In the rows, zero is written as 128.
Where one turn sends some rows of the set: a few examples, then the rows asked
lapir: [152 132 139 126 106 188 132 112 104 158 129 103 118 158 152  91]
nofo: [129 137 109 150  87 119 166 142 179 165 121 133 133 145 126 117]
desev: [175 122 143 119  89 124 159 154 141 141 123 170 144 142 145 118]
fifer: [ 57 159 131 121 115 147 110 136 116 145 111  95 143 128 148 118]
Laga: [113  84 117 150 128 137 121 161 107 168 129 141 144  92 168 131]
vinef: [115 106 168 139  87 125 145  96 142 173 125 155 126 161 159 110]
taniz: [127 128 112 129  85 133 170 171 119 179  99 143 129 154 172 114]
Lale: [144 100  97  82 113 147 128 137 125 166 128 113 120 130 111 101]
lugun: [100 157 114 126 117 172 109 106 114 137 122 141 169 101 173 123]
bigid: [156  76 101 161 114 133 149 120 110 118 127 128 120 140 134 139]
bil: [ 88 135 123 119 121 158  88  88 108 134 124 125 143 101 139 129]
tiro: [137 134 156 137 135 111 124 110  65 154 122 110 115 135 151 121]
favek: [125 133 143 108 114  92 141 135 141 173 111  94  99 113 141 127]
pulo: [ 91 132 104 142 137 142 124 156 110 144 125  90 169 101 125 113]
Mobal: [100 133 113 134 132 165 131 126 142 136 147 125 180  93 132 104]
mepun: [ 67 131 117 134 128 125 123 138 144 139 125  97 180 126 135 116]
gis: [147 162 117 123 128 123 156 184 148 150 106 121 127 123 147 113]
Gese: [107 124 128 114 117 123 167 132  95 115 141 160  85 131 121 118]
zet: [ 65  89 139 118 119 155 102 137  98 147 136 147 121 144 152 114]
bavo: [182 105  92 126 128 141 107 128 134 141 110 136 153 138 139 125]
liri: [150 117  90 137 105 150 136 107 113 139 144 177 141 149 109 112]
Bar: [ 77 118 144 155 124 160 148 174 113 141 135 113 113 117 167 114]
Zoker: [150 122 151 132 109 101 169 161 127 112 134 146 130 156 121 119]
lutip: [138 127 159 123  89 109 142 142 121 120 113 149 130 190 148 127]
Fulu: [115 130 121 148 115 165 111 114 142 163 123 107 173  86 151 116]
sati: [113 139 107 150 122  77 145 135  94 132 122 148 124 155 118 140]
mik: [100  85 130 138 103 167 111 120 151 144 128 128 108 105 172 139]
gegos: [137 134 163 134 117 149 104  86 151 127 121 129 122 174 148 115]
fakug: [166 120 135 117  88 135 139 127 121 104 118 166 119 160 146 138]
Feti: [107 158 157 109 149 103 130 139 100 128 131 147 119 155 123 101]
Gog: [121 172 138 159  84 146 145 105 122 143 116 153 115 172 162 123]
ponol: [ 73 148 110 133 123 134 105 115 111 115 108 107 156 126 162 146]

bavo moves to gegos
Zoker moves to desev
Now find these:
mik moves to zet
lapir moves to tiro
lugun moves to ponol
bigid moves to vinef
Fulu moves to bil
nofo moves to liri

Where one turn sends some rows of the set: a few examples, then the rows asked
Pofo: [140 120 117 136 153 168  75 164 128 150 173 149 121 154 107 123 122  93]
Tal: [151 101 147 123 153 187  96 143 163 157 178 125 110 117 105 140 117  98]
pak: [171  64 108  84 111 148 105 174 116 127 146 146 155 112 112 165 112 115]
Suv: [172  77 131  92 101 142  94 113 131 111 142 158 107 119 130 163 145 134]
nidek: [167 123 116  73 108 139  98 135 103 121 144 142 130 146 143 150 150 127]
Bep: [130  58 162 133 121 145 113 123 161 163 173 156  99 124 114 141 142  96]
Fus: [151  97  92 111 128 146  80 183 100 131 154 162 150 151 113 140 117 103]
sug: [129 138 117  65 136 158  93 154 112 156 133 137 114 162 128 137 143 105]
Lesi: [122  70 153  84 135 123 137 138 183  68 144 140 133 107 132 113 155 108]
zer: [125  70  97  85 153 149 143 146 191  91 147 116 166 136 108 121 126 130]
Rudek: [ 95  84 132 120 138 149 108 162 142 175 164 162  99 158 107 133 143  83]
Bepuv: [ 89  76 111 111 145 144  92 150 161 110 146 148 183 129 125  82 135 121]
vumun: [ 93  71  92  89 141 148 122 165 169  91 150 138 178 127 120 112 138 132]
sapu: [112  99 132  75 149 106 119 160 146  93 117 143 152 153 130  82 145  85]
Ketet: [103  96 138  94 168 122 119 149 177  99 123 146 119 158 111  84 141  78]
Fipub: [117 102 107  86 126 131 129 181 111 162 156 146 131 177 118 142 142  89]
Teb: [139  66 141  96 123 164  87 117 159 140 131 163  78 116 107 158 135 116]
gidu: [124  83 142  68 128 107 130 152 151  75 130 141 160 120 142 101 153 103]
Zim: [112 103 133  79 144 173  85 142 148 168 124 150  83 144 106 142 133  98]
sovi: [175  60 155 109 100 124 136 120 141 141 171 138 130 122 130 154 141 112]
pes: [110  77 150  99 159 132 131 135 199  84 141 143 107 131 113 103 147  93]
Popib: [171  66 143  92 126 174 115 151 156 144 162 123 132  91 108 166 111 112]
notag: [167  87 121  80 103 115 146 156 110 141 159 133 149 155 132 155 141 108]
matu: [119  80 129 121 159 142  96 121 178 121 141 130 174 138 118  71 123 114]
volom: [142  75 120 105 163 144 128 118 197 110 141 111 164 143 107  95 117 120]

nidek moves to sug
Popib moves to pak
zer moves to vumun
Now find these:
pes moves to Lesi
Rudek moves to Bep

Where one turn sends some rows of the set: a few examples, then the rows asked
zib: [166 154 125 151 136 137 106  94 112 127  97 144]
tavid: [117 130  80 103 154 111 121 160 126 123 166 145]
zimok: [121 138 115 154 129 168 144 128  96 104 142 154]
Fiva: [132 120 115  87 162 113 106 140 139 128  94 103]
Febor: [137  98 139  83 133 111 137 135 151 142 147 112]
ber: [139 150  97 160 102 146 149 127 107 164 114 140]
susis: [133 142  95  98 122 148 162 160 141 154 148 130]
rafu: [136 108 112 146 155  91 126 164 156 103 136 121]
Pumab: [167 140 135 173 133 125 150 139 105 124 100 148]
mag: [127 126 109 137 110  96 124 132 104 135  86 178]
zun: [153 152 105 153 104 127 168 133 117 141 134 169]
kubuz: [126 124 116 128 136 113 106 119 127 123  63 112]
betam: [124 132 148 100 125 158  94 127 126 160 132 133]
nila: [184 116 110 161 135 138 115 153 127 121 152 144]
bes: [ 98 122 116 144 151  89 146 127 115  95 133 156]
kavol: [159 125 123 148 135 129 141 121 152 112  93  90]
visod: [179 103 106 155 134 112  89 143 125 147 121 134]
nani: [131 118 110 110 156 106  87 130 167 113 123 114]
muz: [133 134  96 129 112  98 183 148 139 150 122 146]
Somus: [122 118 141  96 114 146  93 120 130 161 123 136]
viba: [102 123 140  87 152 120 100 137 144 140 120 119]
rud: [114 110 134  96  99 129 130 124 108 163 106 152]
gez: [ 97 116  88 160 126 106 127 125 105 123 141 166]
sekas: [149 159 104 150 130 150 101 118 129 150 166 139]
dek: [149 116 119 133 128 138 188 132 121 102 130 113]
Nunos: [123 137 113 159 118 161 151 122  94 111 142 157]
diti: [111 111  83 155 126 108 113 117 111 124 153 166]
ridu: [144 146 124 101 152 159 129 152 159 106 147 127]
lekur: [139 167 114 117 165 131 108 105 103 111 150 152]
gur: [130 119 137  91 179 109 107 126 121 128 132 107]
vab: [123 121 103  73 165  89 119 125 123 125 130 133]
Losun: [189 117 107 146 132 137 131 154 140 115 153 143]
futiv: [166 118 104 165  99 145 145 133 116 121 131 162]
foz: [137 124 107 117 145 108  83 127 172 119 129 118]
minur: [143 154 136  89 171 128 140 112 111 110 143 125]
Giful: [134 107  86 111 139 121  77 120 103 157 122 137]
zodug: [119 115 144 128 149  75 159 126 130 134 103 121]
Gom: [131 146  93 154 109 147 141 128 100 173 112 138]
las: [133 125 115 126 144 103 118 110 137 115  69 104]
mak: [170 142 125 174 126 130 148 134 101 120 106 155]
gotoz: [138 135  88 176 112 126 153 110 109 124 138 154]
Sidu: [127 122  98  76 157  82 121 124 119 118 124 143]
talov: [120 137 137 120 124 139 153  92  91 112 106 159]
megof: [135  93 104 116 127  92 123 168 131 168 135 130]
dusu: [142 139  97 129 117 117 186 160 133 151 123 137]
zipe: [135  99 141  84 142 108 124 138 153 148 138 113]
Til: [139 152 137 100 175 126 151 116 103 110 127 113]
Buro: [148 145 127 126 109 170 151 104 130 148 110 115]

viba moves to gotoz
gez moves to las
Now find these:
talov moves to rafu
Pumab moves to Febor
mak moves to zipe
ridu moves to sekas
lekur moves to visod
betam moves to diti

Where one turn sends some rows of the set: a few examples, then the rows asked
Gug: [137 193  76 120 102  97 108 172 151  70 159 161 150 125 188  93 151 120
 185 137 139 117 103 144 217 136 160 154 143 111]
gibal: [151 154 153  89 168  68 128  89 139 107 144 156 170 134 115 143 115 163
 121 127 134  94 108 143 156 127 116 132 121 100]
tad: [145 186  75 113 111 120 117 180 153  96 168 155 145 125 178  86 146 118
 186 122 137 128 107 140 208 142 173 156 159 122]
senar: [153 152 144  97 165  70 138  85 135  96 151 160 168 137 105 124 108 159
 118 132 141  99  98 142 159 135 129 136 112  98]
fav: [122  94 138  45 170  84 134 101 133  96 133 131 142 138 128 122 125 107
 131 135 141 110  93 141 165 143 149 143 168 129]
gigig: [135 197  90 107 106  94  97 177 157  85 154 154 149 118 202 116 160 125
 192 131 128 112 113 144 213 124 150 150 159 110]
Rer: [134  94 124  99 147  66 138 114 133 122 139 189 146 131 116 110 119 123
 124 184  95  94 112 137 146 135 133 126 126 124]
Kaso: [113 105 140  53 163  57 128  93 128  67 127 135 147 139 135 126 126 109
 132 153 145  99  88 148 173 140 138 145 150 113]
lop: [163 120 165  73 144  93 159 133 148 128 113 146 135 146 152 137 159 143
 157 176 156  97 107 133 154 129 104 112 124  97]
nete: [159 123 153  86 138  82 167 127 142 105 116 157 137 150 145 120 155 142
 152 190 164  95  97 137 164 138 109 116 101  90]
demel: [145 187  87 103 113 117 101 183 156 108 160 148 142 116 191 111 156 121
 192 116 127 122 116 140 205 128 159 150 172 124]
mos: [132 189  86 127  87  96 106 177 152 100 156 148 134 109 173  91 139 122
 194 125 149 124 117 139 219 143 163 137 156 115]
nar: [169 113 144  87 142 102 179 130 141 118 127 156 135 153 130 100 145 139
 147 181 167 110  97 134 161 148 125 115 110 101]
bubu: [131  98 129  97 145  57 131 112 135 119 134 183 147 128 122 117 125 125
 126 189  93  92 114 137 148 129 125 125 124 122]
Dur: [123 192  79 119  91  87  93 177 152  80 150 165 151 124 170  93 150 128
 189 130 152 104 111 136 220 140 149 139 168 109]
Pugo: [161 141 143  90 171  88 143  93 137 116 156 157 166 136  99 121 105 157
 120 121 139 106 102 139 155 138 135 135 125 108]
Lom: [133  93 128  94 150  72 136 115 138 135 139 183 144 128 119 116 122 124
 128 178  91  97 116 135 144 132 131 125 135 127]
serek: [116 103 144  43 169  67 124  98 135  87 125 130 144 136 141 138 132 109
 135 141 138  99  94 146 167 136 134 142 167 120]
kena: [130 182  84 111  99 109  97 185 158 111 154 160 146 122 166  95 151 126
 190 112 147 113 118 133 212 142 157 138 186 120]
kom: [133  97 131  91 149  64 130 114 136 129 134 181 145 126 123 125 126 127
 130 183  90  93 118 135 145 126 123 124 134 123]
Gosun: [159 145 150  84 172  83 133  92 141 124 150 152 168 131 112 139 112 160
 122 116 130  98 110 138 151 128 126 132 135 109]
zis: [125 191  88 108  95  93  88 181 157  99 150 160 150 118 177 108 156 129
 194 120 145 106 118 135 215 134 143 137 185 112]
Nena: [133 188  89 121  92 102 106 181 155 111 156 145 132 106 176  97 139 122
 197 120 145 124 122 137 215 143 163 137 165 120]
luti: [131 195  90 125  87  87 101 175 152  96 153 148 136 108 182  98 144 125
 197 129 146 119 119 139 218 139 158 138 155 111]
voli: [170 111 154  75 147 115 173 137 149 142 124 148 133 148 138 116 151 140
 152 168 161 108 103 131 152 141 120 113 128 109]
dagir: [130 185  76 121  96 102 101 181 153  94 159 163 150 127 159  81 145 125
 186 121 154 114 112 133 220 149 161 141 173 117]
dedi: [117  98 131  56 165  74 138  96 129  75 135 137 143 141 124 109 120 104
 129 147 149 109  85 144 172 152 151 146 153 120]
vik: [132 193  94 121  92  93 100 178 155 108 152 145 136 106 182 105 144 126
 199 125 142 119 124 138 215 139 155 136 163 117]

Gosun moves to gibal
Gug moves to tad
Now find these:
serek moves to Kaso
dagir moves to kena
nete moves to nar
Nena moves to vik
kom moves to bubu

Where one turn sends some rows of the set: a few examples, then the rows asked
vogog: [118  94 101 120  88 122 186 156 145 135 133 128 176 121 147 136 116  93
  97 132 112 118 146 144 164]
Lonil: [117 131 144 139 128 127 116 129 139  98 124 102 157 188 136 138 110 164
 120 138 128 116 120 129 105]
zibu: [118 139 106 130 122 130 115 108 134 124 170 141 118 155  97 138 113 126
 168 122 126 161 155 120 110]
meb: [119  94 139 163 134 139 168 121 126 139 165 113 183 110 129  89 142 107
  99 156 113  67 142 126 126]
Toso: [101  91 113  93 116 122 179 165 144 162 146 131 166 110 152 134 117 106
 112 142 117 132 147 163 161]
Gub: [107 102 134 144 157 129 158 128 126 164 168 119 174 113 138 128 144 147
 119 159 122  67 149 152 153]
bapag: [120 141 128 126 118 124 130  91 137 125 183 127 119 170 101 141 119 132
 160 137 152 155 161 110 105]
Lunu: [111 113 125 116 113 122 118 101 129 116 175 146 124 149 100 160 127 123
 157 125 144 156 158 113 105]
moned: [101 146 164 143 142 103 111  96 115 163 166  99 162 132 140 115 116 124
 121 116  98 159 160  81 118]
Ratek: [123 119  96 148 171 125 130 127 135 139 160 136 152  90 169 128 173 126
 105 108 121 122 140  95  99]
zukun: [101  82 141 106  96 134 165 166 143 147 130 128 165  98 173 139 130 105
 114 125 124 124 154 141 148]
vodev: [111 108 149 142 121 118 152 141 143  89 127 110 144 178 114 131 115 159
 136 110 143 116 112 128  89]
Kif: [102 130 137 134 133 133 137 145 132 104 125 104 148 186 131 145 115 162
 154 146 127 120 115 136  95]
Tineb: [ 91 155 133 147 145 107 108  88 128 166 171 105 134 127 133 109 117 111
 135 117  89 157 155  89 121]
pib: [135 127 109 118 144 119 129 146 166 140 131 151 143 101 130  97 127  66
 107 137 106 162 150 140 118]
Gebu: [127 128 104 146 170 129 144 120 152 157 166 132 152  83 175 117 163 104
 108 136 133 122 147  96 108]
soror: [105 101 182 145 124 106 190 168 130 118  92 149 159 143 148 135 121  99
 145 133 137 138 141 101 113]
rov: [117  92 119 101  99 102 176 153 148 157 138 131 174 115 161 156 119 111
 115 136 110 146 157 148 164]
Noka: [126 136  93 155 175 137 127 124 133 152 161 135 145  83 153 106 157 109
 122 122 107 121 149 103 106]
tiva: [100 157 140 145 140 114 123  84 136 175 182  90 148 130 153 117 122 126
 116 125 112 147 159  86 122]
mub: [ 63 113 136 153 140  85 164  81 143 140 159 122 130 165 136 120 136 116
  70 123 113 107 119 110 121]
misa: [146 148 124 148 136 104 198 136 148 123 140 153 140 167 107 140 126 106
 134 123 127 175 175 127 110]
makap: [113 110 171 145 130  96 178 151 114 119 111 155 155 158 145 151 136 106
 166 166 132 136 148  90 120]
rasal: [120 122 136 152  95 125 134 136 120 107 145  99 167 186 139 130 104 158
 146 136 121 113 116 117 113]
letes: [150 132 131 156 145 108 191 144 131 126 141 158 156 154 100 139 136 114
 119 105 103 171 184 129 109]
lim: [100 112 162 134 133  99 197 169 115 141 115 153 156 155 146 141 125 101
 169 163 124 148 144 112 122]
varar: [105 121 129 133 111 136 122  95 142 108 179 142 120 148 102 124 121 136
 171 131 137 147 167 118 104]
feda: [136 119 130 114 128 117 134 155 174 115 130 147 153 102 133  75 123  89
 103 139 118 162 158 142 118]
Voma: [122  79 143 140 152 130 168 118 122 157 191 135 177 106 118  98 143 131
 103 152 127  81 154 138 133]
fefi: [110 122 100 151 167 126 144 125 142 130 154 142 146  72 163 103 163 113
 122 119 127 117 153  89 112]
Nosib: [113 102 154 149  97  97 192 152 107 118 132 154 162 161 129 127 117  86
 160 158 137 126 142  95 138]
vafik: [153 124 129 118 144 116 151 150 181 136 135 144 160 106 135 103 126  75
  99 154 130 162 157 140 112]
sitem: [ 57 111 153 154 144  74 167  86 136 163 160 115 134 164 125 127 134 118
 110 152 108  96 124 129 136]
Tiveb: [ 65 111 129 161 103  93 156  91 139 135 157 104 139 158 155 120 137 105
  99 134 101 102 105  96 116]
dati: [137 102 144 109 141 105 128 142 164 131 136 148 155 105 123  95 135  67
  88 145 117 160 150 141 104]
Bitis: [ 48 126 138 143 142  95 157  92 140 144 148  99 124 169 131 119 127 117
  89 132 104 112 112 120 111]
karas: [ 64 104 155 137 111  82 163  91 136 136 164  96 123 161 118 107 136 129
  94 107 114 110 128 118 115]
dogak: [100  89 155 144 132 133 173 123 110 159 180 109 161 104 137 101 159 135
 108 125 119  78 167 127 134]
lukeg: [ 91 102 127 109 122  97 163 156 152 160 117 138 161 124 166 156 122  98
 113 155 122 120 136 148 170]
pum: [128 140 122 163 129 100 198 137 144 111 136 166 135 159 116 120 130 116
 140 106 105 176 184 123 113]
doliv: [144 145 122 161 149 110 177 144 135 135 137 166 137 150  96 121 123  94
 145 120 101 174 175 125 113]
Rezun: [ 97 102 131 144 169 138 178 124 117 162 183 121 162 111 122  93 144 128
 102 147 121  75 145 138 126]
pizep: [ 84 150 144 149 132 113 124  88 139 154 163  93 150 115 144 104 111 131
 121 107  91 155 169  88 129]
muvi: [112 118 168 159 154  95 181 164 122 133 110 161 164 166 138 139 120 117
 154 170 138 114 133 123 131]
vumor: [103 123 127 138 130 104 138 131 153 119 137 118 144 189 126 149 107 163
 131 143 131 110 104 160 122]

fefi moves to varar
Lonil moves to rov
karas moves to soror
Now find these:
sitem moves to muvi
doliv moves to Noka
Nosib moves to meb
vafik moves to tiva
dati moves to moned
Bitis moves to lim

